A state moves one step at a time under one of 6 hidden systems, and each row is a state written as 18 numbers. Each run below is a few steps of one system.
j_487, trace 1, 11 rows:
[[ 12  12   4 -18 -30 -19   5   0  -3  17   9   6  -1  -3  12   2   5   8]
 [ -1  -2   6   3   4  27   8  -1   3 -23  -2 -16  11   9 -17  15 -10 -10]
 [ -4  15  -6  -1  26 -21  -8 -15  -5  23  -6   7  -2  -5   8 -11  -8  14]
 [  9 -19  -1  15 -21   0   3   8   2  -4  16  -7  -8  18  17  15  11  -3]
 [  1   4   1   4  19   3  -5   8   4 -23 -16  16   5 -20 -17 -12   1  -9]
 [-11   2  -6 -27 -20  -8  -2  -9   5  26   6   0  -3   0   8   3  16  18]
 [  0  -9   6  12  -4  15  18   5  -3 -13  -4 -18  14  14  -5 -11 -13 -25]
 [ -9  15   6  -2  18 -12  -9   2 -14  13  -3  15 -10 -26   4   8 -17  15]
 [ 16  -9  -4  12 -20   6 -12  -5   4   1  20  -9   4  23  -4   3  12  10]
 [ 12   5  -7  -6  20  -1  14  -3   9 -22 -12  18   8  -6   4  -7 -12 -15]
 [-22  -5   2 -13  -4 -15  -7  -4  -4  19  -7  -7 -19   4  -4  20  19  12]]
j_929, trace 2, 11 rows:
[[  2 -20  -6  26  -9   7 -10   3  13   0  -5  -1  -1  27  -4  15  -3  -8]
 [ -1  19  -3  -2   8 -14  13  -6  -4 -11   3   9  -2 -19  -3 -27  22  -8]
 [-25 -20  -9  -8  -7  11 -16   3   5  21 -12  -6  -8   3   6  17  -4   4]
 [ 13   7  18   7  -1  -4  20  -1 -13  -2  -5  -4  22  -4 -20 -23  -3  -2]
 [ -9   8  -4 -19  -8   6 -11   3   3   4   9  16 -13 -17  12  27 -10  14]
 [ 20 -13   3   9   8   2  -3  -5  -2  -9   9 -19  13  33 -10 -14  -4  -2]
 [  1  19  -6  -2   2 -19  16  -2   8  -2  -3  14  -8 -15  27  13  10  -4]
 [-14 -18  -7  23   5  17 -24   3  -2  -5  -2 -11  -6  11 -15   1   1  -7]
 [  0   3   4  -9   1 -15  20   0   3  10  -2  13  11 -15   8 -33  12   3]
 [-13  -7  -3  -8 -21  10 -16   4  -4   6 -16   0 -10   1 -13  29 -16  -6]
 [ 11   7  19  -4  12   2  16  -2  -6  -9  18 -11  18  -1 -12 -18  12  15]]
j_304, trace 3 (11 x 18):
[[  4  -1  -2  -5  -2  20 -17   4  -7 -18 -13 -14   6 -16 -20  16   5  -4]
 [  3  19  -7  -6   5  -4   0 -22  11  19  21   6   8  10  11  -6  -7  23]
 [-14 -10  -6  18   1  -9   9   4  -9  -4 -14  -2 -18   6   8   3  -5 -30]
 [ 11 -12  22   1  18   3  -8  17   2  -9   3   0  11  -9 -15   1   8  23]
 [ 17   2 -20 -11 -31  -6   1 -11   4  10   9   6   3   4  21  -4   4  -1]
 [-24  15   4  -5  12   6   4   1  10 -13 -14  -9  -1   5 -18  -4  -4 -24]
 [ -4 -16  10   0  11  -9   2  -7 -23  20   7   4  -6  -8  -2   5   2  33]
 [  9   3 -13  23 -20  11 -13  12   6  -2   4  -8   8  -4  19  -8  -2 -19]
 [ -3   6  11 -13   9   3  14   0  23 -14  -3  22   0   8 -14  20 -10   5]
 [ 13 -10  -7  -6  -1 -18  -2 -16 -34   3   7  -8  -9  10  -6 -16   6   1]
 [ -9   5   2   2  10  11   1  15  17   6  -9 -25  20 -10  22  -4   4  -6]]
j_712, trace 4:
[[  5   1  12 -10  -7   9   9   3  -3 -11 -13 -11  13 -18 -22  14  20   5]
 [-11  14   3  21 -15  10 -20   3   4  24   6  -8   7  -5   2   6  -3  12]
 [-17  -4   3  -2  16  -4   3  -1  -9  10   5   8 -11   8  11 -10 -35  -5]
 [ 18 -11  12  -6   5 -19  15   9 -13 -24   3  14 -15   1  -1  10   4  -4]
 [ 26  11 -14   6  -7   9  -9  -3  17 -14  10  -7  18   1   9   1  17   1]
 [-18   7 -21  -2  10   3 -13 -21  13  18 -14 -10   4  12  -4  -3   1  -2]
 [-22 -18  13  -1  -7 -14  24   2 -15  15  -8   2 -10   0  -6 -12  12   0]
 [  9 -12  10   4 -11  15  -2  24 -10 -12   2   7   8 -31   4  -4  -4   1]
 [  8  21   0  -3  -1   3 -28   1  12  -1   4  13   1   6 -13   9 -24   5]
 [ -9  10   2 -11   7  -6  20 -22  -2   5  19  -7  -8  27   4   6  -5   6]
 [  7 -18   1  10  17  -8  11   5 -18  -9  -6 -24   0  -6  16   6  19  -4]]
j_929, trace 5:
[[ 32  -6   7  -1  23  -9 -12   3 -12 -18  -1  -2   7  11 -10  -5 -15   2]
 [  1   6   2   4 -12 -13   4   9  22  -1  14   9 -10   5  23  17  20   3]
 [ -4  -6 -26  15   4  12  -6 -18  -4 -14  -7  -8  -2   9  -9 -11   7 -22]
 [-22   5  10  -8  19 -18   4   8   7  19 -12   2  -1 -15   7 -14  10   7]
 [ -7 -18   5  13 -31  14   3   5 -17  12  -7   2   0  -4 -12   9 -15  -5]
 [ 15  10  10 -27   7   5  -1   2   1 -15   9   7  13 -16 -12 -13   1  13]
 [  3   0  -5  -7 -12  -5  -3 -11  11  16   9  -5  -4  27  12  28  -8  12]
 [ 13  13   1  16  19  -3  11  -3 -14 -25   5 -16   4   1   4  -7   0 -20]
 [-12 -11  -8  12  15  -3 -13   6  16   8  -2  21 -11 -11  19   9   8  13]
 [  2 -11  -2  12 -20  -5  -6   4  -5   4  -7  -1   2  15 -17 -30   1 -19]
 [-17   4   4 -32  -3   1  18   2   5  -4 -10  10  -3 -21  -5   5  11   1]]
j_713, trace 6 (11 x 18):
[[ 14  12  12  14  26  -4 -19   2  -8 -13   0  -4   5   5 -22   0 -12   3]
 [  9   9  -9   6  -8  -9   2   2  16   4  22   6  -4   7  37   3   4   1]
 [-11 -10 -22 -10   1  12 -13  -7   4 -13  -7  -9  -3   6 -11 -18  11 -20]
 [ -7 -10  19   4   8 -13   0  12   7  18   0   9   6  -7  -6 -13  18  26]
 [  2  -7  -7  -3 -32   7  17  -5 -11  12 -12 -15  11  -6  12  14  -1 -10]
 [-20  15  14  -4  19  12   4  -1  -3  -7  -5  11  -1 -11 -23   3 -23   0]
 [ 19  -9   2  11  -4 -18  -3  -5 -13   4  16  15 -15  15   8  14  -9  14]
 [ 18   8  -8 -10   8   2  -1   7   6 -27  -2 -14  10   2  11 -10  -2 -27]
 [-13   8  -8  10   9  -1 -18  -7  27   6   2  16  -5   0  -5   6  21  15]
 [ -1 -14  -2  -8 -16  -3   5  -3 -15  17  11 -25   6  10   8 -24  12   0]
 [-18 -14   5   1  13  10  12  13   4  -1 -24   8   6 -24   3   3  -5  -4]]
j_487, trace 7 (11 x 18):
[[ 22 -21  -4  -4   4  12   4   0  14 -23  11  13   7   9   2   9   5  11]
 [ -1   7 -14 -11   6 -18  -3 -12   5   2 -32   2   0   0 -11  -1  12 -13]
 [-25   0  12  -4  -3   1  15  12  10  10  12 -20  -2   3  21   1  17   1]
 [ -8 -18  -7  19   1  18 -10   5 -18   1  -6   3   3 -18  -4 -18 -16  -8]
 [ 10  18  12 -10 -20 -15 -10   9   2   9  14  23  -5  -3  -2  -2 -12  10]
 [ 14  -3   0  -5  -3  18  18 -18  -3 -18   4  -6  13  11 -19  16   1   6]
 [  3  13  -7 -10  32 -20  -7 -10   1   7 -14 -11   2   7  11  -4  -9  -3]
 [-13 -16   1  26  -6  -2   5   7   9  11   6  -1 -11  10  20  17  14   5]
 [  2  -5  -6  10   6   5 -11  10  -7 -23   1  11  -3 -20  -8 -27  11 -14]
 [ -5  -4   2 -35 -22  -1  -4   5  13  14  -1  16   1  -7  -2   3   0  15]
 [ -1   7   5   4 -14   9  24 -12  -8  -1  -8 -22  16  12 -17  -2  -4 -16]]
j_713, trace 8 (11 x 18):
[[ -3 -21   1  -1 -27   3  -2  17  -1  15 -17   8   2  -9  10  13 -18  -7]
 [ -2  13  14 -17  -7   2  20  -6   1 -15  -2  17   1   3 -30   3 -12  -5]
 [ 20   3  -3  -1  23 -12  -1 -19 -12   1   7  -1  -2   7   6  21  -3  24]
 [  6  16  -7  20   8  -5  -9   5   3  -7   1 -20   3   8  17  -8  -5 -26]
 [-18  -4 -10   2  -2  12 -10   4  15 -10  19  19 -14 -10   5 -11  16   0]
 [  6 -29   1 -18 -13  -3 -13   6  -1  14  -5  -9   8  13 -10 -13   9  10]
 [ -3   5  12  -3   0  -8  31   2   9  11 -25   3  18 -13   3   0   4   0]
 [-12  14  -1   8  -7   9   2 -17 -22   4  -1  -2  -9 -14 -13  26  -4   5]
 [  5  -2  14   3  17   4  -3   9 -10  -7  22  -4  -1  13   7  -6 -33   2]
 [ 16  -8 -18   5  -2 -13  -8   3  13 -14  -6  27 -11   4  13   2  -3 -14]
 [  4  13   1 -16  -3  -5 -10   0  12 -14   7 -12   2   6 -17  -8  32  -1]]
j_282, trace 9, 11 rows:
[[ -1 -12 -12 -11  -3  -2 -28 -10   2  20   7   6  -3  17  -5  -3 -11  20]
 [  4   7   9  -5  -3  -8  32   4  -5  -2 -12  -9  14   0  10  -9 -12 -22]
 [ -6  -8   7  21  13   5 -11   4  -3 -13   2   4 -12  -9 -15  21  20  13]
 [ 16  14 -13 -16 -12  -2 -19  -7   7  11  16  -1  10   9  13 -17 -14   4]
 [-14 -13  -1   2   6  -5  30  -1   2  -2 -21  12  -7  -2   7  10  -5 -14]
 [  1   0  11   8   3  -6 -23   8  -8  -7   7 -14  -5   4 -24  -9  24   4]
 [ 10   1 -12  -9 -15  12  11  -8   6  13  15   6  16  -9  28  -2 -10  13]
 [-22  -1   1   7  12  -1  -4   2   2  -1 -28   5  -7   3 -17   9 -16 -18]
 [ 13   7  20  -6   1 -15   7   4  -5  -8  27  -2  -2   8  -8 -10  19  15]
 [ 10 -21 -25   1  -7  19  -6  -8  -5   1  -7  -4   7  -7  21  13 -11  -2]
 [-13  27   9   1  13 -15  -5   8  19   3 -17   3   2  -4  -8  -6   2 -10]]
j_712, trace 10:
[[-19 -14  18  17  -8  25   2  19   5  -5   9  -2   0   0 -11  11  -6   2]
 [ 14  15   2   4  14 -11 -12  -8 -24   7   9   9  -1 -12   1  -8 -25  13]
 [  3  -2   3 -18  -4 -11   6  10  17  -6   7   0 -11  21  22  21  -7  -8]
 [ 12   3  -8  23  17   3  12 -17  -5 -24   1  -7   7   7  -9  -8  15 -10]
 [ -2  -4 -17 -11  -2 -14 -18  -4   8  21  -9  -1   0 -12  16  -5  24  13]
 [-13 -15   3   5 -19  12  14   6  11   5 -18   3  11  12 -14 -11 -11 -19]
 [-13  13  11  -8   5   3   1   0 -20  -5   7  13  -9 -32 -18  -4   4  12]
 [ 14 -13  11  -5 -15   4 -15  15   2   9  13  -6   5  15   9  16 -17  15]
 [  1  29   1  10  22  -1  16 -12   1  -9  -1  -4   6   4   5   3 -21 -14]
 [ -2 -13 -10   4   6 -17  -8  -3  -4  -4   9   4 -27   7  13  11  26   4]
 [ 22 -15  -8   5  -2   0   8   1  10  -1  -9  -5  26   8   7 -29   4  -8]]
j_304, trace 11, 11 rows:
[[ 14  -3   2   9  -3 -11  25   3  18 -10  -4  27   5  11   8  -6 -10 -12]
 [ 10  -4   9 -23   1 -14  -1   5 -17 -20  -6 -12 -10   0 -18   6  15  -8]
 [ -3   2 -13 -12   3   6  -7 -13   9  21   1 -19  20  -3   9 -16  18  16]
 [-29  14  -5  12  -8  -5   1   2   9  15  -9  19 -14 -14   9   2  -3 -10]
 [ -8 -19  20  10  -2  14  -8  14  -9 -12  13   5 -11   7 -23   6 -10   6]
 [ 30  -7  -8  -8  -7   8   8  -6  -9  -1   6   4  21  -5  14 -10 -20   5]
 [  4  28  -3  -2   3 -11   4  -9   8  -6 -17 -13   2   8  -1  21   0 -18]
 [-11 -10  -1   5  28  -9   1 -13  -2  -1  11  -2 -12   8  -3  -2  26  17]
 [  1 -19  -6   3  -6  -9 -16  22   2  12  -2   7  -2 -10  23 -24   0  -6]
 [ -4   5  17  -5 -28   9   9  14  19  -2 -11   9  11  -1 -22  10   2  -4]
 [ -2   7  -9 -20  -3  11   7 -25 -23  -7  18   3  -7  -7 -11  -3  -3   7]]
j_282, trace 12, 11 rows:
[[  5  12   3  -3 -23   0  29 -10   7  10  -3  -2  11   5  10  25  -3   1]
 [-18  -1  -6  10  31  11 -13  -3  -6 -17   5 -12 -12   2  -7  -2  -1 -10]
 [ 26   2   5  -1  -1 -28  -3   1  -3  15   6  17   5   0  11 -13  -1  19]
 [ -8 -10 -11   6 -27  16   9   6   3 -10 -11  -3  -5   1   6  18  -3 -27]
 [-13   9   4 -12  24  -1  -9   0  10  -6   5   4   1 -11 -14 -22  20  12]
 [  8 -12  -2  -2 -21  -8   7 -13 -12  28   2  -4   4  15   7  10 -10  14]
 [-10   7   8  13  13  15   6  15  -1 -19  -5 -15   7 -12   2  -5 -11 -25]
 [ 10   3   5   1   6 -11 -12  -5   4   1  10  29  -8  -4 -13  10   6  30]
 [  8  -4 -14 -20 -20   2   0  -3  -1  -2   1 -16   1  20  14   1 -15 -23]
 [-10  -2   4  11  29  -6  15   2   7  -9 -14   4   4 -16   0  -6  22  -1]
 [  2   4  -2  10 -23  -5 -24  -6 -10  20  12  -3  -7   8  -7   4   6  13]]

Which system made each of these runs?
trace 13 (2 x 18):
[[-10 -22 -19  -6   3  11 -13 -11 -11  -1   5  24 -17  -5  -6  -2  -7   8]
 [  9   9  18   7  -4  -6  -2  15  -5  11   1  -9  15   9   0 -17 -30  -7]]
	j_304
trace 14 (2 x 18):
[[ 12  11   0  -7   7 -31  -7 -15 -20  13   1  -4 -13  11  -3   8   0  11]
 [ -3  -9   2   6  -4   4  23  12  20  -2   5 -12   8   9  30   3   9 -11]]
	j_712
trace 15, 2 rows:
[[-15 -18   6   4  -4  10  -8  16 -23 -14   1   9 -21 -15 -10   7 -10  -9]
 [ 24  -2   8  -2  -4  13  -8   2   4   5   8  -6  27   8  -5  -2 -20  18]]
	j_304
trace 16:
[[ -7 -27   4  -1  17  13   1   9  17 -10  -9   5   0  11   1  19 -11   2]
 [ 18  21  -2  11 -10 -18   5 -15 -22  -1  -2   4  -1  -6 -13  -9   8  -4]]
	j_712
trace 17, 2 rows:
[[ -8  -3 -20  -8  -3   1   8 -12  -8   0  -3  -1  -1   3   8 -33  -8 -24]
 [-12 -12  29  -7  -7 -11   6  26  -8   8  -1   7 -11  -1  -1  14 -15   5]]
	j_487
trace 18, 2 rows:
[[ -8  -2  -7 -12  -2   4 -15   3  20  -7  -1  -3   1  20 -15 -26   6 -15]
 [ -9  -6   5 -11   3   6  22 -19  -6  11  -8   9   8  -9 -19   5   9  24]]
	j_712
trace 19 (2 x 18):
[[ 13  -5  -2  -4 -21   2  13  -9  -5  11   3  -3  21   6  -7 -34   1  -1]
 [-19  20   1 -15  -1   6  10   2  -3  -1 -10  -9  -4 -22   9  21  -6 -12]]
	j_304
trace 20:
[[-19   8  -3 -22  -3  10  -3  -8  -2  21   6 -19  12  -4   2 -23  -2   6]
 [-16 -19  22   6   6  -1   9  14 -12   6 -18   3  -7  -4 -12  23 -13   5]]
	j_712
trace 21 (2 x 18):
[[ -9  -7  14 -27 -11 -11  17   9 -14   7   7   3 -11 -13  10   9   8  13]
 [  5  -4   3  12  -5  18 -14   5  -3   0 -13 -26  22   4 -18  -2  -5  -7]]
	j_487
trace 22 (2 x 18):
[[  4  36   7  13  -1 -11 -10  -5  13  10  -1  10   3   5  -7  12 -11   4]
 [ -6 -21  -2   7   5   3  20  -7  -9 -16  17  -3 -16  19   6   5   9  -6]]
	j_304
trace 23 (2 x 18):
[[ -2 -11  -1   5   5   6 -26   6   5  15  -5  -9   1  16   6  16 -29   4]
 [  8  16   1  33   3 -12  14 -11   3  -3   7  22  -1   0  -2  -4   8   1]]
	j_487
trace 24:
[[ 14   9  -7   9 -19   3  21  -9 -11  -7   3 -16   9  10  11   1 -12 -23]
 [ -6   7   0   1  38   2 -11   1   8 -15  -3  12  -7 -15   1  12   2   9]]
	j_929
trace 25, 2 rows:
[[ -1  23  -3   4 -12   7 -15 -14 -16  13  23  -8   1  -6  -3  -6  -7  11]
 [-12 -22   0  -8  17   0   5  11   4  -4   3  -1 -11  15  21  -2 -18  -9]]
	j_713
trace 26, 2 rows:
[[-18 -18  12  15  -7   4  16   8   5  13 -23  -8   5   5  -4  19   3  -3]
 [ -4  10   3  19  -6   0  -2   7 -20   0   9  13  -6 -28   1 -21  -3  -4]]
	j_712
trace 27:
[[  8  -8  -7   9  15  -4   5   1   7 -18  16  34 -12  -5  13  -7   0   3]
 [  8 -12 -14 -17 -23 -14 -20   4  -3   4 -19   3  -7   3  -7  -1   8 -14]]
	j_282
trace 28, 2 rows:
[[  5 -16   9   5  30 -14  10  -1 -26   0  -5  -4  -6  -2   8   8 -14   7]
 [ 16  13   2  26 -11   1  -8  16   0 -16  -2   5  -1  -8   4  12  -8 -17]]
	j_713
trace 29 (2 x 18):
[[-10  -2  14  -7  17  10  16   7  12 -24  18 -11  -3  10   1   9  13   2]
 [ 13 -19 -20  -8   3 -15 -17 -11 -11  14 -14  16  -1  -6   3 -12  -3   9]]
	j_304
